The rows of R fall into several groups, which share some directions, and each row is roughly a mix of its group's hidden directions.
R, 132 rows:
[[-18  29   0 -50 -31   2   2 -26  30  29 -20  -6 -29]
 [ 39  44   0   6 -23  21  16   7  -9  17   2  -1  56]
 [  2 -17  37  -3 -65 -17   7  15  -5 -25 -23  20  17]
 [ 42   3  16 -14  21  15 -14 -23  45 -51   8  -2  -6]
 [ 27  -9  24  30 -11  -2  27 -55  28  -3  -3   7 -36]
 [-17 -63 -15  10 -10 -23  -5 -19  26  20   2  -9 -39]
 [ 13 -20 -24   5  59  49  10  28   8   9   8  -1 -13]
 [-13 -28   3 -25  21  14   9 -37  39  43  -8  27  21]
 [-20  24  -6  -1   1 -41  16 -29  -4 -25   7   9  62]
 [ 51 -43 -20  -8 -31 -37 -20 -20   3   4 -14   0   2]
 [ 14  34 -14   1   2 -40   1  49 -15 -13  -8   3 -48]
 [ 18  51 -23  20  24   3   7 -30  11  26  28   0 -36]
 [-29   3  11 -33 -34  20  -1 -13  43   5  50 -11   1]
 [  5 -19   1 -32  21  40  25 -14 -17 -10 -59   1 -15]
 [ -7  14  38  23  18  -3  10  63 -11  10  -4 -33  20]
 [ 31  25 -10   6 -11  -7  20 -52  23  29  14  -1 -42]
 [-35  -2   7  12   0 -13  60 -21  -4  14  11   2 -49]
 [-40  20  19   5   7 -22  14   5 -14  10 -46 -16 -50]
 [  8  15  -3  27  44   1  13  47 -17 -28 -18  30  26]
 [-20 -13   2  -2  -4  60 -21 -57  -7   4   5  -9  18]
 [ -9 -10  -6  17 -36   9 -16   9  26  39  23   6 -58]
 [ -2  13 -18 -14 -42  33  25 -38 -19  -2  31  15  33]
 [ 43   6 -25 -18 -11 -42   0 -26 -23 -24  36  -3  19]
 [ 10  -5 -51 -11  19  26  -9 -41  29  13 -11  35 -18]
 [-28  15 -12   1   9  34 -59  28  31  -4  -9  -4  22]
 [ 34  10  -3  34  23 -14  17  -6 -19  18  48   5 -43]
 [ 26  -7  22 -20 -20  44 -13 -34  45  -5  22   3  21]
 [-23  21  -9 -19  -5  31  49  -9 -10  31 -13   1 -48]
 [ 15  33  33 -38 -41  19  -3  11  -2 -14 -25   9  36]
 [ 38  44 -25   8 -11 -21 -18 -38  24  13   3  10 -33]
 [ 39  35 -15 -13  42   9  22 -35 -16 -15 -20  -6  27]
 [-31  -2 -22   5  42  17  32  26 -29  33   7   8  32]
 [ 13 -20  -6 -32 -34   1  22 -17 -10   1 -57  13 -36]
 [ -8  54 -24  24  21 -10   1  10 -16 -33  -5  10  46]
 [ -8 -41  34  -8  45  13 -43  19  -9  -7 -25 -16   0]
 [ 58  16  -1  49 -18  28  -8 -12  16  11  21   8  -5]
 [-20 -38 -16 -41  12 -42 -10  -6  15  -7 -19  22 -37]
 [ 37 -29 -14 -44  20  -2 -10  31  44   9 -17  -4  12]
 [ 11 -32  -5  -3  44  18  34 -17  16 -40 -34   6  17]
 [ 12 -22  -7 -26   5  -3  26 -10 -33 -17 -59  15 -33]
 [-17 -36 -10  11  -7  13  28  18  43 -49 -26  15  -5]
 [  1 -19  15 -23 -43   7 -30  42   4  -6  51   6   1]
 [-25 -14  10  32 -23  25  13  29   9  33  55 -10   4]
 [  8   4  19 -43 -17 -14  38   3   0  31  15  39  38]
 [ 30 -19 -40   9  22  16   7   4  65  11   5  -4 -12]
 [-18  21  -9  12  67 -26  12  -9 -18 -11 -36 -13 -10]
 [ 15  -2 -32  17  22 -44  -8  -4  -6 -46   5  10  44]
 [ 39 -29  32 -18 -55 -36  -6   6 -11  -6   0  11   5]
 [ 40   4 -46  11 -47 -12  30 -16  -2  -3  22  21   8]
 [  5  -4 -49 -22  23  38   6  38 -11 -19  12  29 -22]
 [-22  24  37   8 -55   7 -35  23  22  12  15  12   4]
 [ 16 -27 -29  -2  53 -13  -9  -6 -18   2 -17 -29 -45]
 [ -8  28 -23  11 -14 -60   9  14 -29 -24  17  14  29]
 [ 27  11 -15 -35 -23   2 -24 -35  42  35   5 -22  13]
 [-16  48  18 -19 -29 -54  -3  -3   2 -27 -11  18  12]
 [ 18 -36   4 -12 -39  19  -7 -12  31  26  12 -26  45]
 [ 18  22 -30  -9 -43 -32  33 -14 -31  13  33   9   9]
 [ 15  34  24  28 -51  -3  -1  31  -1 -13  -9  39  14]
 [  8   6 -12 -24 -32  51 -21 -13 -28 -29  18 -35   8]
 [  0  -6 -10 -49  13 -25  -6 -14   1  20 -33  57  10]
 [ -1 -13  29  20 -33  31   3   2  33  14  34 -17  46]
 [-13   5 -16   7 -12 -24  31  61  -1 -10  -3 -41  26]
 [-16  26  -5   0  22 -37 -18 -45  32 -35   7 -14  26]
 [-18  16   3 -27 -29  48  18  33 -22  -2 -42  12   3]
 [ 30  21 -54  21   6 -10 -23  -6  -8 -25 -40  24   4]
 [ 21 -30   5 -44 -22 -46 -33  -7  11  11  12 -17  24]
 [-12 -38  40 -16  -2 -14 -21   9 -36 -41  18  14 -26]
 [-13 -58  -1 -11  22   2   8 -14   8 -13   6  58  16]
 [ 15   1  21 -21 -33  12  -2   7 -15  32   2 -15 -67]
 [ 23  -6   5  11 -67  20  15   8  33 -18  -5  26 -17]
 [-16 -29 -41  -3  34  11  15   4  38  19 -27  19  33]
 [ -6  -4 -63 -17  -3  29   9 -34  -1 -11   7  40 -13]
 [ 75  -3  14  18   6  13 -31  -3  -4 -16 -21  14  -4]
 [-10  -2   8  -3 -59 -16 -10 -29  50 -31   6   1   1]
 [ 27 -24  29  -4  10  -8 -13 -46  20  12   0  55  12]
 [ 21 -17 -25 -23 -32  -1   1 -55  -3  33  31 -19   3]
 [-60   5 -23   3 -12  13  10  18 -37 -17  -7 -37  15]
 [ 33 -22  39 -29  13  -4 -49 -25   1 -28   2 -16  15]
 [ 26   2 -37  28  45   2 -16   0 -35  41  -9  -9 -11]
 [-27 -28 -15  -5   1  11 -23 -19  27   7  34  -6  60]
 [-23 -30 -39  -6  16 -13  28  25  49  16 -14 -22  13]
 [-26  23 -28  -8   3  34  34   1  11  44  -8 -11  42]
 [-29 -16  16 -44  29 -20   8  -9  -7 -30  25 -15  43]
 [ 32  34  66  21   5  -2 -14   1 -12  20  15   6 -20]
 [ 21 -14   2  16 -10 -32 -19 -59   7 -17  -9  44  -9]
 [-38 -18 -16  28   9 -11  -1  35 -40 -49  -7  -2  -4]
 [-15  35 -18  12 -28 -24 -35  11  24  22  23  13 -44]
 [ 33 -20 -30  25  -8 -22  -5   2 -45  24 -33  -3 -32]
 [-30  44 -24   0 -18  25   1  -2 -36  -4  12 -29 -40]
 [ 12  43 -43  32  47  -4  -4   4 -24 -20  -3  11   6]
 [ 28   3 -45  30   2  -1 -11 -30   4 -20 -28  38  29]
 [ 19   8  18  41  27 -32  -7  -7  -2  -2  -7  56 -29]
 [-10 -29 -19  23   6   2  32  44  -6 -41  38  13 -14]
 [ -4 -11 -12 -12 -35  36 -14  -9 -40 -48  24 -21  10]
 [-17 -15  -2 -23  -9 -51  36 -26 -15 -28 -38   6   7]
 [-34  16 -21  42  -8  -8  29  21 -24  35 -36  17   4]
 [-20 -17 -35  -1  14   1  30 -19   1  -1  11  69  -8]
 [-41  15 -16   5  14  -1  27   4 -14   8 -16  14 -66]
 [-40  34 -35  10 -24 -26  35 -26  30  -1  13  -1  -1]
 [-12  10 -49   4   0   4 -11 -20 -18  -9 -48  16  47]
 [  5  52  13  17 -40  32  20   5  17  27  12  29   9]
 [ 36 -53   6  11 -29   5 -19  -7 -31  20 -37   3   4]
 [ -6  19 -16  11  -5  73 -17  27  11  29   1  -2 -13]
 [ 26  35 -29  32 -31  -6   2   6  38 -28  24  29   4]
 [ -9   6  52  17  17  -9  26  15 -31 -49  -2  19  14]
 [ 20  18 -24 -47 -42  17 -13 -26 -32 -19   0  11  19]
 [-39 -52 -26 -24  15  31  24   2  23   2  16  -1  15]
 [ -9   4  10  54   8  28 -23  11 -26 -34  11 -37 -18]
 [ -5  22  -8 -18 -29 -44  31 -30  20  40 -13  12  21]
 [ -2 -18 -37 -40   1  19 -30 -21  34  25 -25 -25  17]
 [-57 -33  -3 -10  -6 -13  31  33 -19  -7   2   8  35]
 [-16 -37  -1   5  18 -11 -16  64  -4 -42  -3   9  -1]
 [-23  26 -21  38 -33  -6   2   2  -6  52 -20   1 -29]
 [-14  35  10 -56   6   4  17  25 -13  46   3   9 -17]
 [ 21  28  22  59  22 -34 -12   8   0   1 -13  12 -32]
 [-36   7  23 -47 -25  -9  32  12 -12   3  22 -16 -37]
 [ 25 -24   5 -26  52  -7 -15  -8  12 -55   7 -14   4]
 [-28   2 -10  65  30 -10  -1  28  -5 -19 -12 -17 -24]
 [-19 -39  34   9  44   5  23  13 -18   5  43 -16  -6]
 [-42 -31 -34 -34   8   7  16   0   3  26  -5 -34  32]
 [-18 -48  25 -24 -17  19  21  26 -21 -17 -28  -3  34]
 [-30  13 -28  21   7 -28  39  13   6 -35  -7  24  39]
 [  3 -30  -2  39  35  30   8  50  13 -20  11 -13  18]
 [ 13  18  26 -35 -63 -31  13   8 -11  10  13   4  17]
 [ 19 -18   1  34 -20  33   4  -7  25 -18  32 -50  22]
 [ 29 -56  -9  -4  -4  43   8  10 -10  34  14 -23  15]
 [-46 -28  26  18 -30  23  25  45 -12  -1  11   6   9]
 [-13 -31  21  11 -15  41  37   3   1  25   4   2 -52]
 [-10  10  70  12  15   1 -14   6 -26   9  19   4 -38]
 [-13  40   7  -1 -46  19  34 -32  28  20  15  13  17]
 [ 11   8 -25 -61   3 -39 -28 -23   8  21 -10 -14  -9]
 [-22  16  29 -25 -16 -36   8 -11   8 -35 -17  -1  53]]
One row of each group comes first, with its name. Which group is each row after those in?
[-22 -39  33 -16  13 -47 -29 -18   5   0 -38   2   0] | P
[-37  18   3   7  23 -39  15   8  -3 -43 -11  12  45] | K
[ -7 -36 -14   0  52   7  42 -18 -23 -13 -12 -19  27] | F

[ 36 -17   3 -36 -46 -35 -18   6 -13  14 -10  12 -33] | F
[ 16 -36  38 -26  31  26  -5  27  11   3  32  23 -23] | P
[-40  -3  23  24  24  17 -12  28 -36 -19  12 -18 -41] | P
[-26  11  18  44  12  11  29  28 -31 -36 -11  29 -16] | F
[-20   4  16 -11 -54 -30   4 -11  23 -26 -15  -9 -45] | K
[ -7   6 -10   3  59  17   4  28  27  43 -25  16 -10] | P
[-20 -19  15 -38 -58 -25   3 -13 -12  11  17 -21 -26] | K
[ -1 -43  -2 -16  -9 -49  13  11  10 -32  22  21 -36] | P
[-25 -42 -22  18  34   3  -8  32 -36  33 -20  -6   8] | K
[ 20  28 -40 -38  28   7   1 -32   4   6 -26 -19  33] | F
[ 35 -13 -19 -14 -23 -24 -19 -63  -6   9  15 -18  15] | K
